In the rows, zero is written as 128.
A state moves one step at a time under one of 7 hidden systems, and each row is a state written as 20 numbers. Each run below is a few steps of one system.
q_171, run 1:
[[ 50 178 132 138 164 146  78 140  89 146 104 135 125 152 141 120  92 138
  141 112]
 [161  78 152 106 134  92  90 146  65 162 111  95 154 122 103  86 112 129
  106 101]
 [113 106 175 169 125 142 135 157  91 125 151 190 125 122 146  86  98 165
  176 155]
 [139 155 112  81 100  95 102 134  84 145 163 178 129 145 149 123 102  74
  143  87]
 [206 112 160 132 105 121 179 136 136 144 152 141 119  93 106  85 102 114
  118 119]
 [ 93 206 118 147 129 167 160 122 153 138 151 164  98 128 158 128  76 112
  146 121]
 [148 158 104 102 124 109 122 120 132 167 110  68 134 105 104 114  88  87
   76  78]
 [105 130 161 199 154 157 140 139 145 144 101 106 127  92 101  82  90 167
  116 144]
 [ 55 172 119 132 151 123  64 134  83 146 110 130 126 149 126 119  95 123
  128  99]]
q_390, run 2 (9 x 20):
[[106 144 151 113  68 118 136 169 116 173 182 139 132 136  97  60  94 115
  138 112]
 [150 161 143 124 170 130 169 141 140 151 191 158 128 105 135 108  92 145
   71 123]
 [126 173 141 145 126 152 133 101 133 139 135 105  41 114 110 121  72  98
  123  96]
 [151 202 149 117 163 141 112 152 101 162  70 133 140 116 128 115  98 107
  127  98]
 [111 120 116 156 189 170 117  83 123 149 104 132 152 152 153  84  76 137
  140  99]
 [ 71 124 153 134  99 129  94 161  87 168 129 115 140 144 103  62  87 138
  154 109]
 [132 118 162 124 170 113 137 160  85 151 184 173 151 118 142  92  96 169
   95 135]
 [135 115 165 147 117 141 141 109 108 122 180 142  42 117 130 108  74 126
  143 119]
 [176 191 167 103 113 130 142 164  99 149 118 163 107 110 140 120  98  97
  153 111]]
q_85, run 3, 9 rows:
[[ 80  94  97 110 165 130 122  95 150 140 180 101 161 166 124 108 129 160
   81 120]
 [119 132 162 116  85  98 124 172 122 130 142  66  75  97  78 146 143 133
   90 143]
 [146 161 120 154 195 115 118 138 116  95 101 178 136  95 152 180 147 145
   92 152]
 [158  87 124 134 129 137 100  61 103  97 100 119  66 144 134 144 118 100
  165  99]
 [133 136 154 126  86 150 139 173 118 141  73 141 172 133 143 108 142 132
  198 147]
 [ 96  77  89 104 148 129 130 100 132 139 182 142 193 172 163 104 122 153
  122 125]
 [128 111 144  90  52  96 142 161 136 140 184  84  95 120  88 120 142 119
  105 130]
 [142 185 116 135 162 113 148 153 155 109 142 181 145 100 133 169 159 139
   80 153]
 [145 128 108 134 154 146 115  49 147  99 120 111  52 143 124 159 123  98
  128  97]]
q_590, run 4:
[[183  95 138 109  86 155 147 104 132 124  84  90 105 139 139 129 133 102
  189 117]
 [104 126  69 130 103 138 153 124 169 143 108 126 223 128 164 116 124 122
  143 133]
 [ 96  94  85 135 110  87 103 102 144 132 180 106 136 127  84 104 120 115
   72 100]
 [100 157 168 163 102 108 127 188 134 116 145 144  97  96  71 125 157 153
  105 163]
 [124 164 146 111 217 147 110 122 108 107 127 147  95 149 158 179 148 162
  109 138]
 [183 100 155 105 115 143 122 107 101 115  75  86  79 130 143 153 126 110
  173 117]
 [130 110  90 141 100 141 153 127 145 131  82 138 212 116 181 126 119 121
  172 143]
 [101  77  73 126 108  95 104  87 133 130 174 133 165 143 112  99 118 107
  103  95]
 [111 127 156 144  78  99 134 180 141 127 174 144 116 109  60  98 162 141
  106 151]]
q_590, run 5:
[[151 149 127 119 158 181 150 109 156 154  59  87 163 137 153 110 109 129
  148 116]
 [ 85 108  92 142 102 134 113 107 128 160 100  68 160 121 132  93  70 109
  132  97]
 [ 90 127 124 164 101  79  98 175 100 152 129 134 174  87  87  85 100 131
   92 121]
 [106 126 165 158 175 110 106 147  85 121 178 183 107 121 112 104 111 167
   97 137]
 [156 149 193  92 142 139 120 152  75 125 147 161  63 151 138 136 130 133
  158 125]
 [194 137 146  87 145 161 170 127 124 146 109 135 147 136 186 130 111 123
  160 127]
 [140 117  82 116  94 146 159  82 154 148 139 113 146 130 165 108  73  83
  150  92]
 [113 157  93 149  78 106 130 139 163 151 140 139 168 106  79  79 110  89
  103  99]
 [ 86 160 138 166 173 129 119 135 152 140 163 145 119 126  69  86 123 156
   74 122]]
q_171, run 6 (9 x 20):
[[ 99 144 103 130 128 115 127 121 133 153 144  61 117  91 124 127  69 122
   63 104]
 [100 147 146 197 142 119 102 159 109 134  75 102 120  64  95 119  96 145
  100 136]
 [103 148 139 163 185 127  59 118  80 126  82 161 124 142 101 107 115 129
  132  97]
 [148  94 177 108 128 137  94 138  77 154 104 121 128 167 103  72 130 136
  168 107]
 [124 113 163  98 127 141 149 165  95 153 170 166 166 153 172  86 107 161
  163 142]
 [142 109 112  97  85  90 141 131  97 141 205 157 130 115 166 122  81 100
  122 114]
 [169 150 136 159  79 101 162 150 135 121 145 164 107  59 117 123  96  92
  117 128]
 [143 207 114 156 155 148 138 103 156 129 122 174  91 113 113 128 101  87
  114  96]
 [138 165 137 116 140 164 130 107 152 163  91  63 104 137  91  98 101 106
  118  85]]
q_440, run 7:
[[ 89 120 163 161 117 140 124 183 114 109  96 141 140 114 139 141 155 180
  167 187]
 [139  81 109  79 170 119  96  87  99 106 146 133 130 182 158 159 167 140
  124 118]
 [173  56 151 132  67 119 166 140 135 120 128  84 118  96 119 118 131 134
  145 152]
 [104 143  81 119 128 129 150 136 143 100 138 160 170 124 206 192 142 138
  139 165]
 [155  95  86 122 104 105 118  76 170  99 144 123 118 145  76 133 179  91
  111 103]
 [107 146 157 155  94 152 161 179 172 120 107 124 140 116 106 124 172 164
  150 183]
 [100 138  99  78 184 138 101 105 134 119 127 103 139 184 147 174 176 150
  106 127]
 [164  68 150 133 100 115 127 133 127 131  90  47 124 102  81 116 151 135
  110 134]
 [ 92 122 114 156 146 132 128 153 114 106  90 136 167 101 190 177 129 166
  139 179]]
q_85, run 8 (9 x 20):
[[118 153  79 129  96 124 145 153 142 136  83 130 206  97 179 150 120 110
  140 143]
 [116  68  74 146 110 105 110  80 159 118 143 117 163 141  87  97 141 112
  106 102]
 [ 95 147 165 138  84 123 116 173 147 122 138 129  99 139  51 110 182 139
  131 149]
 [124 156 143 100 221 144 116 127 123 121 145 144 127 161 141 156 159 170
   89 137]
 [156  96 155 109 131 143 140 109 105 119 119  61  60 112 160 167 105 135
  132 133]
 [133 139 107 145 100 115 130 160 108 116  67 141 177  82 182 169 117 114
  157 154]
 [136  60  76 139 116 104 102  76 130 113 131 155 173 145 122 103 137 104
  138 103]
 [112 119 161 122  58 129 131 161 146 129 155 139 114 154  65  86 177 130
  161 139]
 [112 167 132  85 186 145 140 143 143 133 179 156 144 170 143 146 163 167
   96 142]]
q_778, run 9 (9 x 20):
[[180 159 134 103 178  99 128 152  92 134 110 124 130  81 153 167 114 126
   66 123]
 [134  94 107 188 139 135 120  70 118  86 114 147  85  97 161 152  86 115
  151 125]
 [134 129 124 146  83 129  99 134 125 112  71 172 157 146 111 114 164 100
  200 127]
 [125  89 115 101 148 149 152 113 169 143 165 127 195 181 120  83 166 162
  123 134]
 [ 77 123 156  94  81 129 142 167 123 149 181  63  93 134 120 124 119 153
  115 147]
 [162 177 130  99 148  79 128 171  97 136 136 134 130  81 139 169 121 119
   62 125]
 [148 115 109 185 158 134 131  64 135  86 132 160  70  95 142 156  98 111
  119 122]
 [125 155 130 155  96 153 102 119 132 106  58 163 121 145 115 127 152 100
  206 122]
 [133 102 108  93 157 152 137 105 162 148 124 114 203 186 127  92 166 149
  128 121]]
q_440, run 10, 9 rows:
[[105 121 129 146 136 126  73 109  79 138  71  75 100 119 122 124  83 114
  133  91]
 [156 106 146 161 136 106 106 159  70 142  86 171 180  94 138  89  95 131
  143 123]
 [102  82 118 156 146 134 117  87 101 120 181 189 122 148 157  99  82 136
  150 117]
 [140 122 150  95  59  97 130 155 101 140 197 163 100 136 117 101 118 101
  148 114]
 [167 169 143  99 154 141 189 136 153 135 192 172 115 121 157 137 119 133
  102 136]
 [118 183 109 110 105 150 145  93 165 134 140  92  63 135 125 149 102  83
  124  99]
 [149 206 125 129 126 136 135 159 152 156  68 120 164 103  98 113 130  98
  114 109]
 [ 80 153 111 170 194 162 108 102 149 145  94 114 151 142 109  92 102 149
  105 109]
 [ 82 125 152 136 110 105  67 162  76 156 104  95 127 133  79  89 112 133
  127 107]]
q_520, run 11, 9 rows:
[[ 65 168 142 158 127 169 126 123 135 155 149 133  94 148 117  77  70 131
  148 108]
 [144 195 160  88 149 126 109 167  96 176 101 108 129 130 103 109 114 112
  102  93]
 [142 131 163 178 175 161 149 126 125 149  97 108 117  90 126  92  68 154
  116 129]
 [ 91 161 136 139 109 129  83 136  73 151  92 122 106 122 142 116  66  96
  165  93]
 [196 123 163 129 147 112 129 154  89 163 102 154 166 101 110  72 101 117
  119 105]
 [ 98 119 163 166 121 161 139 124 111 145 159 151  98 131 133  67  64 143
  167 123]
 [133 191 159  74 116 121 118 175  84 173 147 143 123 140 132 108  99 104
  130  99]
 [175 146 161 143 163 148 175 131 139 156 143 128 116  92 125  92  76 137
   92 117]
 [ 82 191 122 149 100 154 117 122 122 147 114 120  86 119 131 114  60  91
  156  97]]
q_778, run 12:
[[149 116  85 153 117 108 103  79 108 118  92 122 119  93 141 137  75  70
  130  83]
 [117 116 114 205 106 134 119 126 147 122  79 165 178 104  94  75 124 121
  162 126]
 [ 65 124 126 124 143 141  99 128 132 143 163 161 164 195 100  74 150 153
  141 118]
 [135 121 186  81 127 127 134 161 106 170 168  85 102 149  86  82 128 153
  100 120]
 [146 163 159 109 158 131 152 163  86 153 145 127 113  89 178 141  65 142
  102 131]
 [157 126  97 145 117 104 109  82  95 112 124 163  94  96 155 142  72  70
  136  89]
 [151 126 115 189  94 138 135 114 161 118  87 179 156 111 102  83 124  97
  174 116]
 [ 67 145 107 124 127 161 126 119 164 149 152 153 173 191 113  76 141 141
  151 115]
 [106 132 157  81 114 126 125 151 126 176 160  63 119 154  77  82 130 139
   89 108]]
q_390, run 13 (9 x 20):
[[ 79 114 146 134  89 117 121 165 102 116 184 188 132 149 141 111 136 151
  169 156]
 [185  93 142  81 116  98 155 127 120 126 218 158 111 132 125 118 138 124
  100 125]
 [159 152 152 134  88 154 192 134 176 119 143 118  74  97 126 139 121 117
  138 147]
 [135 207  84  98 119 130 138 120 147 135 108 132 130 119 162 170 112  71
  123 101]
 [146 130  91 151 149 138 123  88 168 145  73  96 171 122  90  93 122 108
  103  89]
 [ 32 162 123 163 146 148  92 148 141 137  98 117 152 150  97 103 135 161
  132 135]
 [104 100 138  93 179  98  79 136  75 136 158 114 133 156 117 126 136 162
   78 117]
 [143  72 194 151 140 135 131 146  90 116 127 101  81 105 124 123 123 179
  133 164]
 [138 136 140 112 107 123 128 147  76 105 129 173 100 116 198 181 109 119
  177 146]]
q_520, run 14, 9 rows:
[[126  83  95 164 146 153 137  59 134 126 129 116 119 119 164 112  64 118
  136 106]
 [114 139 125 110  39 100 106 165 110 152 108 114 147 129  94 104 132  87
  158 108]
 [138 120 141 150 185 126 141 143 135 144 157 182 190 128 109  73 132 169
   90 132]
 [ 82 131 162 120 120 146 109 116 111 125 169 100  35 162 109 125 112 140
  139 121]
 [166 199 150 100 143 124 142 186 114 135  85 132 139 100 150 168 143 128
  117 146]
 [147  96  98 167 167 148 143  60 135 120 125 126 116 106 163 126  69 121
  117 109]
 [113 138 120 121  36 113 104 145 116 140  97 109 125 128 102 113 123  78
  177 103]
 [146 125 133 139 173 128 136 151 137 152 135 180 213 134 112  72 141 154
  104 129]
 [ 80 105 162 121 126 150 116 110 117 131 184  96  55 162 107 103 107 153
  132 120]]

Which system made each of these runs?
run 15, 2 rows:
[[ 80 130  81 137 105 158 151  88 183 131 178 156 148 170 133  96 119 117
  145 116]
 [103 176 130  83 101 128 131 155 162 167 148  73 123 149  73 105 144 118
   90 107]]

q_85
run 16 (2 x 20):
[[198  84 132 126 174 128 129 107 127  98  75 109 136 113 141 163 166 148
  118 142]
 [ 93  82  97 148  79 152 126  93 139  97 109 116 123 146 169 147 128 128
  197 149]]

q_590
run 17:
[[ 86 101  85 123 133 133 110  75 117 131 149  86 109 134 167 144  68 115
  118 100]
 [152 137 144 138  71  90 126 184 117 153  82  98 157  76  80 107 127 104
  115 124]]

q_85
run 18, 2 rows:
[[154 144 126 130  72  81 133 171 119 157 137 151 166  88  92  83 107  88
  110 105]
 [111 150 142 177 155 149 133 116 150 135 171 189 113 139  84  64 109 141
  119 115]]

q_520
run 19 (2 x 20):
[[123  84 143 134 164 110 134 137 148 114 172 118 132 129  89 124 176 182
   69 158]
 [101 119 157 119 115 124 109 143 103  94 127  88  56 121 137 194 152 153
  135 163]]

q_440
run 20, 2 rows:
[[111 109 173 136 194 166 134 138 126 123 117 103 121 149 135 135 156 203
  121 169]
 [108 115 133  78 109 128 106 132  78 126 108  72 101 143 182 179 117 127
  156 133]]

q_590
run 21:
[[188 126 146 146  71 105 150 163 121 109  94 143 119  72 127 148 139 104
  156 149]
 [142 156  74 136 131 138 146  91 169  96 129 205 147 136 166 159 142  95
  153 124]]

q_390
run 22:
[[113  74  93 171 168 155 112  57 139  91 105 144 136 148 159 136 125 143
  156 130]
 [ 92 108 143 111  52 105  90 166  99 133 121 123 138 155  96 105 159 122
  173 126]]

q_390
run 23:
[[162 137 170  95 140 153 163 163 104 146 101  74 115 103 177 156 104 156
  130 153]
 [135 105  71 119 120  99 120 105  95 111 119 128 150  99 204 182  93  99
  125 122]]

q_778
run 24:
[[108 126 157 148 204 164 141 144 123 144 133 156 170 143 148  94 117 195
  120 152]
 [ 93  94 128  93 109 110  88 107  83 137 160  76  81 153 132 128  99 118
  123  99]]

q_440
run 25:
[[ 73 160 102 139 143 153 128 153 152 133  72 106 192 129 159 153 144 156
  136 158]
 [ 91  71  78 126 133  87  79  97 105 119 141 103 152 139 123 134 129 127
   94 110]]

q_390
run 26, 2 rows:
[[ 86 157 156 150 140 119 116 204  94 152 100 124 162  89 136 126 110 168
  112 161]
 [131  93 109 148 175 107  93  78  83  99 163 174  96 125 152 140  95 126
  109 108]]

q_390
run 27, 2 rows:
[[139 184 120 152 174 113  98 130 117  89 105 210 113 116 126 169 154 114
  119 130]
 [179 107 140 106 139 151 113  71 131 116 101 105  80 166 100 122 147 100
  154  89]]

q_171
run 28 (2 x 20):
[[128 109 158 102 131 156 136 158 143 145  91  88 177 164 114 106 183 169
  151 153]
 [ 70  90  93 103 126 127 139 125 127 128 167  93 153 138 194 160 119 164
  119 159]]

q_390
run 29, 2 rows:
[[132 109 174  99  67 119 154 177 122 142 192 147 120 143  99  87 154 142
  143 146]
 [137 170 127  74 164 138 171 141 149 138 192 142 132 141 173 162 131 148
   93 143]]

q_590
run 30 (2 x 20):
[[122 157  72  96 123  97 124 135 154 120 111  92 156 109 134 190 162 113
   73 133]
 [133 118 117 190 140 123 117 112 169  94  76 111 121  93  68 140 168 135
  102 139]]

q_440
run 31, 2 rows:
[[120 166 145 133 201 146 102 123 116 116 136 211 126 170 127 126 156 150
  136 126]
 [161  96 168  86 135 167 132  92 121 137 132  87  74 177 124 107 129 132
  161 105]]

q_778
run 32, 2 rows:
[[ 75  89 127 159  69 122 106 139 137 138 126 115 155 142  73  64 135 136
  153 124]
 [101 139 142 109 153 102 127 180 116 129 195 170 154 137 122 127 158 172
   82 155]]

q_390
run 33:
[[155 180  79 146 130 128 151 113 151 123  97 162 156  85 170 155  95  81
  126 114]
 [120 119  89 164 106 147 119  68 169 129  98 119 135 137  92  88 113  87
  147  83]]

q_85
run 34:
[[ 92 116 105 148 182 122  76  85 138 119 119 110 122 153  76 117 146 139
   83 100]
 [119 125 197 148 128 137 105 166  97 126  91  90  74 119  81 120 148 160
  140 149]]

q_85
run 35 (2 x 20):
[[124 132 154 149  84 151 136 156 108 116  96 176 133 130 160 122 131 127
  218 155]
 [149 105  99  71 153 138 138  89 140 136 174 161 174 191 161 111 141 127
  134 106]]

q_440
run 36, 2 rows:
[[123 116  78 142 155 155 131  81 137 103  93 155 167 142 202 162 118 124
  168 134]
 [115  65 101 124  54 111 110 114 144 115 113  92 145 146  97 111 164 111
  160 123]]

q_778
run 37:
[[169 144 143  79 185 158 160 132 135 119 123 126 132 153 183 178 161 159
  126 153]
 [154  98  97 104  91 141 149  77 141 117 110  73  96 125 170 166 108  93
  154 114]]

q_590
